In the data rows, 128 means zero.
Here are some points:
145,136,163,202,197,172,191,187,205,175,161,154,203,182,145,198
110,119,095,079,088,088,079,093,080,100,108,102,084,083,118,078
129,129,124,110,110,121,114,112,109,115,119,127,109,117,123,111
135,132,135,121,118,133,127,118,119,120,122,137,118,130,125,124
116,122,105,091,098,100,093,103,092,108,114,111,095,096,121,091
136,132,146,179,187,152,166,184,184,176,162,141,187,159,145,173
148,138,164,161,146,169,169,141,156,137,133,157,151,170,131,166
134,131,142,173,185,147,160,184,179,179,166,138,183,154,148,167
126,127,123,114,114,122,117,115,113,117,120,125,113,120,124,115
098,113,072,055,074,063,052,083,059,093,104,084,066,056,116,052
157,143,175,161,145,177,172,140,156,136,133,169,150,175,130,167
121,125,112,097,102,107,100,106,098,110,115,116,100,103,122,098
152,140,174,190,168,183,196,160,184,152,144,163,176,191,136,195
127,128,121,106,108,117,110,110,106,114,118,124,107,113,123,107
116,122,106,101,112,102,099,116,104,119,123,110,108,100,125,099
124,127,117,103,106,113,106,109,103,112,117,121,104,110,122,104
116,122,107,103,114,103,100,119,106,123,126,111,110,101,127,101
167,148,205,247,212,222,248,197,239,180,163,187,227,236,146,253
112,120,099,088,098,094,087,103,090,108,114,105,094,090,121,087
175,152,219,253,213,238,255,196,243,179,162,198,228,252,145,255
140,134,153,191,199,160,177,195,197,185,169,146,199,168,149,185
111,119,097,083,093,091,083,098,085,104,111,103,088,086,120,082
109,119,093,076,085,087,077,091,077,098,107,101,081,081,117,075
126,127,125,133,133,126,129,132,134,131,130,125,134,127,129,131
107,117,090,077,089,084,076,095,079,102,110,098,083,079,119,075
124,126,123,135,148,123,127,150,140,150,147,123,144,125,138,131
110,119,095,082,092,089,082,097,084,104,111,102,088,085,120,081
109,119,093,078,089,087,078,095,080,102,110,101,084,082,119,077
145,137,159,156,142,164,163,138,151,135,132,153,146,164,130,160
111,119,096,083,093,090,083,098,085,104,111,103,088,086,120,081
Here are 10 more points, each followed by its number:
117,122,106,093,100,102,095,104,094,108,114,111,097,098,121,093 0
120,124,110,096,102,106,098,105,097,110,115,115,099,102,121,097 1
150,139,167,165,148,173,174,143,159,138,134,160,154,174,131,170 2
113,120,099,085,094,093,086,099,087,105,112,105,090,089,120,084 3
137,133,146,152,141,150,155,138,148,135,132,142,145,153,130,155 4
122,126,114,100,104,110,103,107,100,111,116,119,102,106,122,101 5
150,139,165,156,142,168,165,138,151,134,132,159,146,168,130,161 6
117,123,109,108,119,106,104,123,111,127,129,113,115,105,129,105 7
147,137,164,177,159,172,182,152,172,146,140,156,166,178,134,181 8
116,122,106,102,113,103,099,117,105,121,125,111,109,101,127,100 9
Which of these numbered points is nearest to each point below, ignoring the 3 directions in which the first points spread most? Its number follows each.
103,115,082,062,078,073,061,086,065,095,105,092,071,066,117,060 > 6
169,148,206,235,200,222,243,186,226,171,157,188,213,234,142,243 > 8
131,129,135,158,166,139,148,165,162,160,151,133,165,143,140,153 > 0
116,122,106,102,113,103,099,117,105,121,124,111,109,101,126,100 > 9
101,114,076,046,060,066,050,070,048,082,096,088,053,057,112,046 > 9
124,126,122,134,146,122,126,148,138,149,146,122,142,124,137,129 > 7
125,127,125,139,152,126,131,154,144,154,150,125,148,128,139,135 > 7
126,128,120,106,108,116,109,110,105,113,118,124,106,112,123,107 > 5
140,134,154,193,201,162,178,197,199,186,170,147,201,170,149,186 > 0
160,144,183,175,154,188,186,148,168,142,137,173,161,188,132,182 > 6
110,119,094,078,088,088,079,093,080,100,108,102,083,083,118,078 > 1
128,128,129,139,139,131,135,137,141,135,132,128,140,133,130,138 > 1
167,148,199,201,173,210,214,163,192,154,145,185,183,213,136,209 > 2
166,147,202,242,209,218,243,194,234,178,161,184,222,232,145,247 > 4
120,124,115,120,131,114,114,135,124,137,136,117,128,114,133,116 > 7
118,123,110,110,121,108,106,125,113,129,130,113,117,106,130,107 > 7
106,117,086,064,075,078,066,082,065,091,103,096,069,072,115,063 > 9
163,146,191,192,167,201,204,158,184,150,142,179,176,204,135,200 > 2
155,141,176,175,155,183,185,149,169,143,137,167,162,185,133,181 > 2
159,144,185,185,162,193,195,154,177,147,140,173,169,195,134,191 > 2
171,150,208,224,190,222,236,178,215,165,152,191,203,231,140,233 > 8
124,127,117,103,106,113,106,108,102,112,117,121,104,109,122,103 > 5
Now 10 new points, numbered from 0 again:
105,116,086,072,085,079,071,092,075,100,109,094,080,074,118,070 0
114,121,102,088,096,096,089,101,089,106,113,108,092,092,120,087 1
111,119,097,083,093,091,083,098,085,104,112,104,089,087,120,082 2
153,140,176,193,170,186,199,162,187,153,144,165,179,193,136,198 3
108,118,091,078,089,085,077,095,080,102,110,098,084,080,119,076 4
108,118,090,071,079,083,073,085,072,093,103,099,075,077,115,070 5
101,114,078,064,080,070,061,087,067,096,106,088,073,065,117,061 6
131,129,134,135,130,136,138,128,133,127,127,133,131,137,127,137 7
128,128,124,110,110,121,114,112,109,115,119,127,109,117,123,111 8
100,114,075,047,065,064,049,075,051,087,099,087,057,056,114,046 9
Which of these numbered points is nearest to each point below, ignoring the 3 directions in which the first points spread most? Its number follows each.
115,121,104,098,108,100,096,113,101,118,122,109,104,097,125,096 > 0
164,146,194,195,169,204,207,160,187,151,143,181,178,207,135,203 > 7
120,124,112,103,107,109,105,109,103,113,117,116,105,107,123,103 > 6
115,122,105,100,110,101,097,115,103,119,123,110,106,099,126,098 > 9
107,117,089,068,077,081,070,084,069,093,103,097,073,075,115,067 > 0
116,122,104,090,098,099,091,102,091,107,114,110,094,095,121,090 > 6
121,124,116,121,133,114,115,136,125,138,137,118,129,114,133,117 > 0
138,133,150,183,186,157,171,180,187,171,158,144,188,164,143,178 > 5
150,139,170,185,164,179,190,157,179,149,142,160,172,185,135,189 > 3
163,146,196,221,190,209,228,177,212,165,153,180,201,220,140,227 > 3
137,132,145,144,135,147,149,132,141,130,129,141,138,149,128,147 > 7
140,134,151,152,140,155,157,137,148,134,131,146,144,157,130,155 > 9
159,144,181,174,153,186,185,147,167,141,136,172,160,187,132,180 > 1
116,122,106,092,099,101,093,103,093,108,114,111,096,097,121,092 > 2
109,118,093,075,084,086,076,090,076,097,106,100,080,081,117,074 > 2
119,123,111,103,107,108,104,110,104,113,118,115,105,106,123,103 > 2
111,119,096,081,090,089,081,096,082,102,110,103,086,085,119,080 > 1
151,140,170,168,150,176,177,145,162,140,135,162,156,178,132,174 > 9
110,119,093,076,086,087,078,091,078,098,107,101,081,082,117,076 > 6
132,130,133,122,119,132,127,119,121,120,122,133,120,130,125,125 > 2
113,120,100,089,099,095,088,104,091,110,116,106,095,091,122,088 > 0
164,146,196,209,179,208,219,169,200,158,148,181,190,215,138,216 > 3
